[[113 141 104 109 110]
 [148 114 141 148 127]] out 141

[[133 137 131 136 133 134]
 [146 123 124 126 126 149]
 [131 137 125 139 127 138]] out 139

[118 102 117 100 141 131] out 100

[125 152 117 135] out 152

[[134 117 133 150 132]
 [138 127 138 136 137]
 [136 129 137 119 140]] out 137

[142 146 115 148 154] out 115

[122 117 103 141 118 113 148] out 118

[109 156 132 115 136] out 132
---
{"in": [122, 119, 100, 121, 128], "out": "122, 128"}
{"in": [122, 132, 125, 144, 119, 154], "out": "122, 154"}
{"in": [111, 140, 105, 110], "out": "111, 110"}
{"in": [150, 129, 147, 135], "out": "150, 135"}
{"in": [142, 142, 157, 145, 148, 147, 143], "out": "142, 143"}
{"in": [125, 133, 116, 147, 151], "out": "125, 151"}
---
[[121, 134, 132, 101], [111, 134, 123, 132], [141, 121, 131, 128]] value 134
[[121, 130, 150, 143, 147, 149], [135, 126, 140, 135, 139, 139], [129, 128, 106, 113, 111, 107]] value 130
[[152, 104, 121, 107, 137], [137, 138, 107, 122, 137], [144, 118, 114, 112, 143]] value 104
[[119, 126, 117, 129, 129, 132, 122], [131, 141, 130, 148, 132, 135, 151], [129, 152, 130, 126, 126, 142, 130]] value 126
[[133, 132, 133, 135, 138, 129], [129, 145, 152, 144, 152, 134], [135, 130, 145, 133, 140, 128]] value 132
[[122, 149, 109, 111, 120, 123, 99], [125, 145, 109, 111, 118, 126, 108], [121, 149, 118, 145, 148, 135, 130]] value 149
[[116, 127, 129, 131, 130, 104, 120], [128, 132, 126, 125, 136, 115, 126], [129, 137, 126, 122, 123, 134, 129]] value 127
---
Q: [147 118 145 106 128 132 140]
A: 145
Q: [137 154 119 131 116 108]
A: 119
Q: [128  98 142 131]
A: 142
Q: [150 137 143 140 157 125]
A: 143
Q: [140 145 141 137 139 151]
A: 141
Q: [130 120 131 151 130 127 132]
A: 131
---
141  156  136  146  135: 141
150  109  106  121: 150
148  121  141   99  130: 148
115  107  101  127  102  129: 115
133  117  100  132  101  130: 133
156  117  134  119  125  117  124: 156
133  138  126  119  116  105: 133
130  135   99  127  114  123: 130
102  114  126  100  130: 102
---
[[141 135 149 122 126 134]
 [137 122 134 129 122 128]
 [134 135 141 123 129 132]] => 122

[[153 151 136 125 135]
 [135 134 139 145 133]
 [121 118 124 119 130]] => 134

[[120 111 135 118 148 129 116]
 [133 127 132 117 118 129 127]
 [133 122 138 106 113 129 123]] => 127

[[118 155 138 109]
 [135 138 155  99]
 [110 108 122 112]] => 138

[[128 132 138 129 127 127 135]
 [128 143 121 152 122 120 130]
 [124 132 122 131 124 121 126]] => 143

[[156 112 128 108 150]
 [108 134 134 146 109]
 [128 118 103 146 118]] => 134

[[130 125 135 130 130 130 106]
 [128 128 128 129 129 129 128]
 [128 128 128 129 128 128 128]] => 128

[[107 125 122 122 120 134]
 [149 124 126 130 144 116]
 [113 138 140 133 118 136]] => 124

[[123 145 125 147 151]
 [107 141 125 113 153]
 [103 144 125 101 151]] => 141
---
[123 136 122 129 127 155]	155
[110 130 143 113 107]	107
[124 135 134 134 125 154]	154
[109 154 150 142 111]	111
[139 133 152 111 130 130 120]	120
[148 143 103 109]	109
[102 115 114 131]	131
[102 137 124 133 129 122]	122
---
[[129 137 126 115 117]
 [129 136 126 114 117]
 [130 152 121 111 143]]	129

[[123 123 122 130 130 125 127]
 [130 126 135 129 125 129 132]
 [132 142 112 122 127 153 127]]	130

[[137 119 125 116 128 125 117]
 [137 110 125 119 126 120 116]
 [135 153 140 139 137 148 144]]	137

[[113 157 131 142]
 [113 155 130 141]
 [129 133 136 134]]	113

[[141 127 153 134]
 [138 132 143 116]
 [136 129 145 139]]	138

[[120 109 114 139]
 [120 108 113 139]
 [122 104 113 137]]	120

[[132 133 125 102 107]
 [125 124 132 143 132]
 [135 124 115 119 127]]	125

[[115 112 156 125]
 [104 122 148 135]
 [143 104 110 153]]	104
---
[127, 106, 122, 123] => 122

[[133, 121, 121, 121],
 [146, 105, 105, 140]] => 121

[[133, 112, 124, 118],
 [134, 113, 144, 105],
 [133, 114, 111, 139]] => 124

[111, 114, 153, 141] => 153

[149, 154, 128, 109] => 128

[105, 101, 158, 120] => 158

[133, 104, 121, 119] => 121

[123, 154, 114, 131] => 114

[146, 117, 101, 126] => 101

[133, 114, 121, 153] => 121
---
[112 129 120 106 128]	120, 129

[133 106 117 117 101 104 131]	117, 133

[[131 132 133 130 136 128 125]
 [135 143 142 141 152 130 114]
 [131 128 133 133 125 133 123]]	141, 152

[146 109 133 112 100 126 124]	112, 146

[143 145 128 158 127]	128, 158

[[137 130 130 124 122 101 152]
 [118 117 126 134 120 130 129]
 [126 109 134 125 127 125 127]]	134, 152
---
[112 153 112 153 139] ==> 112
[135 155 116 107 139] ==> 116
[131 122 130 157 147] ==> 130
[130 129 134 128 153] ==> 134
[141 111 103 134 128] ==> 103
[108 157 156 140 115] ==> 156
---
[[126 102 135 146 148 130]
 [117 129 120 139 140 121]
 [126 109  99 133 110 113]] ans = 133

[142 127 106 141] ans = 127

[[132 102 135 138 126]
 [110 124 148 143 155]] ans = 148

[126 154 131 132 139 114] ans = 132

[147 149 144 102 126 112 134] ans = 126

[141 147 129 138 114 146 155] ans = 114

[[143 128 108 134 129 143 101]
 [153 131 112 123 145 131 125]
 [124 118 129 128 118 114 134]] ans = 118

[158 123 127 130 123] ans = 127
---
[[134 134 121 103 148 129 110]
 [114 120 108 136 109 137 105]
 [134 142 124 105 153 129 119]] gives 148

[119 122 129 132 155] gives 132

[[153 125 156 142]
 [134 115 135 111]
 [101 105 110 124]] gives 153

[144 133 105 120 131 118] gives 133

[131 144 143 104 120] gives 143

[[156 118 145 116]
 [119 135 145  98]
 [123 132 147 100]] gives 147
---
Input:
[[134 131 129 128 124 131]
 [141 127 134 115 105 147]
 [110 125 124 135 146 113]]
Output: 134

Input: [100 133 105 130]
Output: 100

Input: [145 127 107 119 137]
Output: 145

Input:
[[147 123 133 113 113 118 143]
 [107  98 150 113 104 156 115]]
Output: 147

Input:
[[133 103 138 150 127]
 [144 139 146 121 110]
 [127 149 128 103 127]]
Output: 133

Input:
[[140 144 108 149 140 105 101]
 [153 114 109 114 112 106 115]]
Output: 140

Input:
[[154 132 105 107]
 [154 128 105 107]]
Output: 154

Input:
[[147 106 146 137 111 128]
 [112 130 109 111 117 140]
 [117 108 130 149 144 131]]
Output: 147
